In the rows, zero is written as 128.
One turn moves each row of this set onto another row. After a few examples, where does it send each row asked below?
bofa: [152 115 138 138 105 116  99 112 122 177 151 141 119 148 121 119 139 164
 146 120  93 147 112 113 100 153 136 136 122 130 119 136  92 147 129 131
  96 131 119 134 140  97 112 114 115 120 148 120 150 138 140 137 125 104
 121 125]
fam: [150 111 144 132 120 138 154 128 153 121 153 103 127 102 118 142 118 136
 185 121 116 141 121  99 133 117 158  91 131 116  92 108 126 128 111 108
 126 128 133 129 145 138 134 141 140  84 119 117 118 131 126 150 159 110
 142 127]
puba: [115 107 148 132 124 105  99 119  99 148 124 112 130 137 104 128 118 140
 124 135  79 179 138 130  99 129 124 119 121 156 113 138 111 129 121 160
 101 124 111 127 148  91  97 109 113 123 138 134 127 118 109 134 126 135
 121 111]
Vike: [120 113 145 131 123 146 110 121 124 124 139 110 121  95 114 136 136 124
 136  93 112 146 117 139  94 125 116 135 105 148 107 120 141 110 133 106
 121 114 121 159 142 116 169 109 152 129 130 117 151 122 157  95  93 156
 121 131]
vesib: [110 103 115 137  96 137 118 108 132 132 115 106 131 126 113 156 140 133
 131  89 114 138 127 130 103 118 123 131 133 119 121 129 117 110 136 129
 120 114 133 163 134 117 195 121 165 129 141 124 151 117 150 110  90 139
 124 130]
Nin: [106 124  96 142 111 149 140 148 140 115 129 111 138 155 122 113 119 161
 124 158 125 124 128 132 113 141 122  84 122 131 135  97 128 148 132 112
 124 145 147 101 151 131 113 136 125 118 129  89 117  91 147 110 117 137
 106 155]
vibu: [111  96 138 139 113 138 116 109 127 132 150 113 132 153  91 126 126 167
 152 128  93 158 120 127 102 129 154 121 145 138 117 166 112 159 123 161
 104 128  99 135 138  78 111 110 137 119 130 121 124  96 143 129 148 109
 118 113]
bime: [ 98 132 130 123 116  98 123 140 141 126 194 128 127 124 130 106 122 158
 135 109 128 148 114 146 126 157 105 135 107 116 146 142 162 135 143 131
 138 105  92 124 152 119 141 141 122 147 102 113 135 119 115 102 130 147
 126 127]
Zegu: [171 124 112 148 108 123 140 116 163 100 129 105 153 106  87 146 114 111
 149 138 114 126 122 124 128 114 151 125 159 138 101 114 120 101 131 144
 126  99 149 114  97 130 131 128 107 132 127 122 116 121 134 133 148 101
 110 106]
Lugum: [144 110 151 155 116 134 122  99 135 119 157 111 145 129 138 138 172 111
 157 146 145 129 133 129 144 122 133 138 143 118 139 136  94 130  74 168
 132 123 156 126 124 122 102 137 127 107 135 142 110 122 151 115 163 150
 142 119]
bege: [109 131  95 153 119 144 130 178 133 135 130 109 128 151 109  94 126 161
 126 140 130 113 152 132 109 147 128 107 118 123 145 118 145 148 151 109
 110 121 144 122 135 130 133 139 112 133 129 111 123 101 125 100 142 110
 117 148]
vab: [131 123 131 128  96 107  99  86 114 147 135 123 120 145 117 126 125 147
 145 120 113 152 113 112 110 150 121 118 114 146 128 130 128 162 115 154
 116 104 104 104 138 101 121 109 108 106 156 129 122 117 159 133 148 112
  84 101]
zovek: [105 125 102 129 120  87 121 127 157 128 180 129 118 145 117 114 147 174
 138 133 135 151 106 153 123 126 100 142  99 134 125 149 150 109 144 127
 154 121 116 128 138 123 122 142 132 138 102  98 151 129 126 117 123 135
 113 124]
vemuk: [142 131 139 133 121 110 159 121 155 116 137 123 118  95 114 138 138 113
 156 120  93 152 120  84 141 102 149  94 128 133  81 101 122 135 144 126
 110 129 131  98 148 144 129 144 124  95 127 122 125 138 118 134 148 144
 127 110]
bugo: [146 139 113 140 124 127 150 102 125 112 133 124 142 140 121 127 131  95
 130 155 142 135 126 116 177 142 138 149 121  71 109 122 121 132  88 138
 156  94 141 110  94 121 134 108 129 122 113 126 105 123 134 114 135 145
 143 122]
daben: [ 96 126 107 150 116 150 145 154 136 128 142 117 134 149 127 117 133 138
 125 158 122 129 142 131 105 157 132  92 113 128 143  91 121 148 139 111
  97 145 140  98 160 136 114 132 117 126 131  88 129  99 127 104 119 150
 118 147]
nat: [125 138 129 138 144 131 151 115 152  96 156 138 125 108 119 110 137 138
 132 144 118 143 138  98 163 119 153 137 116  86  99 151 130 143 101 131
 156  94 121 113 122 110 128 152 143 106  93 129 124 120 145 109 141 148
 171 140]
pid: [100 110 106 129  90 111 133 135 128 141 138 130 146 146 130 136 118 152
 123 120 145 146 110 169 151 148 105 122 133 107 152 128 125 122 129 143
 154 130 110 139 141 121 127 103 145 125 114  90 112 121 101 135  98 143
 126 125]
lik: [ 95 107 115 133  96 132 116 105 124 128 112 107 127 123 114 162 143 114
 132  90 115 140 132 126 103 124 120 129 125 127 123 126 133 113 136 129
 113 105 128 145 136 123 188 119 157 127 145 134 141 117 148 109  97 153
 118 115]
Peno: [147 136 165 158 131 112  99 115 120 125 166 108 130 137 128 102 151 131
 153 137 111 139 123 106 155  99 134 136 146 106 117 144 113 146 106 146
 146 142 151 134 107 124 116 152 135 115 143 146 103 124 145 112 150 151
 167 130]
menek: [114 116 134 135 121 147 120 107 137 111 143 107 121 104 106 137 148 130
 140  97 120 142 108 134  96 113 126 135 109 153 106 127 141 120 136 117
 125 112 117 156 134 114 175 107 156 126 129 109 150 114 172  93  99 157
 109 124]
sumop: [ 94 114 105 125  85 114 147 124 145 135 156 141 135 167 125 153 146 138
 125 129 125 141 104 162 139 154 108 136 148 105 133 137 137 135 150 145
 119 118 112 107 138 124 115 112 152 132 111 102 128 121 107 112 101 164
 117 106]
Gupoz: [144 117 150 150 115 125 107 120 136 133 118 154 155  96 138 114 159 127
 134 126 102 130 136 121 163 119 129 140 156 112 123 132  98 133 105 156
 138 135 145 117 129 127  90 144 123 120 152 152 106 126 147 109 146 158
 145 128]
gelo: [159 130 123 151 111 132 127 142 141 110 149 116 148 108  98 151 108  96
 155 128  99 126 126 109 133 133 166 134 147 125 117 118 117 115 136 125
  96 120 132 129 105 136 132 128  93 141 130 137 107 148 118 127 134 119
 152 118]
faru: [113 137  92 149 121 121 135 163 135 122 133  98 117 170 109 107 138 149
 113 154 130 121 144 124 105 132 116 103 113 139 139 114 143 143 151 126
 105 120 156 106 132 132 132 140 107 130 126 109 126 107 121  94 137 126
 104 140]
Lib: [130 126 171 165 131 112 107 104 132 139 145 123 138 110 125  89 170 112
 162 137 125 143 157 134 141 115 131 140 145 113 110 128 124 124 112 150
 146 111 148 110 125 134 105 146 135 116 151 138 126  98 132 119 174 147
 137  95]
pizem: [151 132 115 146 125 129 152 114 142 133 125 156 145 126 119 117 146 108
 125 148 117 131 134 119 172 148 146 163 134  62  95 124 110 125 110 123
 145 103 143 111  98 123 123 115 137 133 116 123 129 122 125 111 124 142
 148 123]
Zenug: [126 132 132 141 152 117 151 108 147 114 146 135 121 102 124 109 145 120
 131 155 129 154 159 112 150 126 138 139  97  98  98 134 126 109  94 131
 154  83 133 107 132 119 117 148 131 103  93 119 143 124 122 122 139 152
 166 127]

bofa -> vibu
pid -> zovek
pizem -> nat
Where do these go?
Zegu -> vemuk
Nin -> faru
vesib -> menek
Lib -> Gupoz

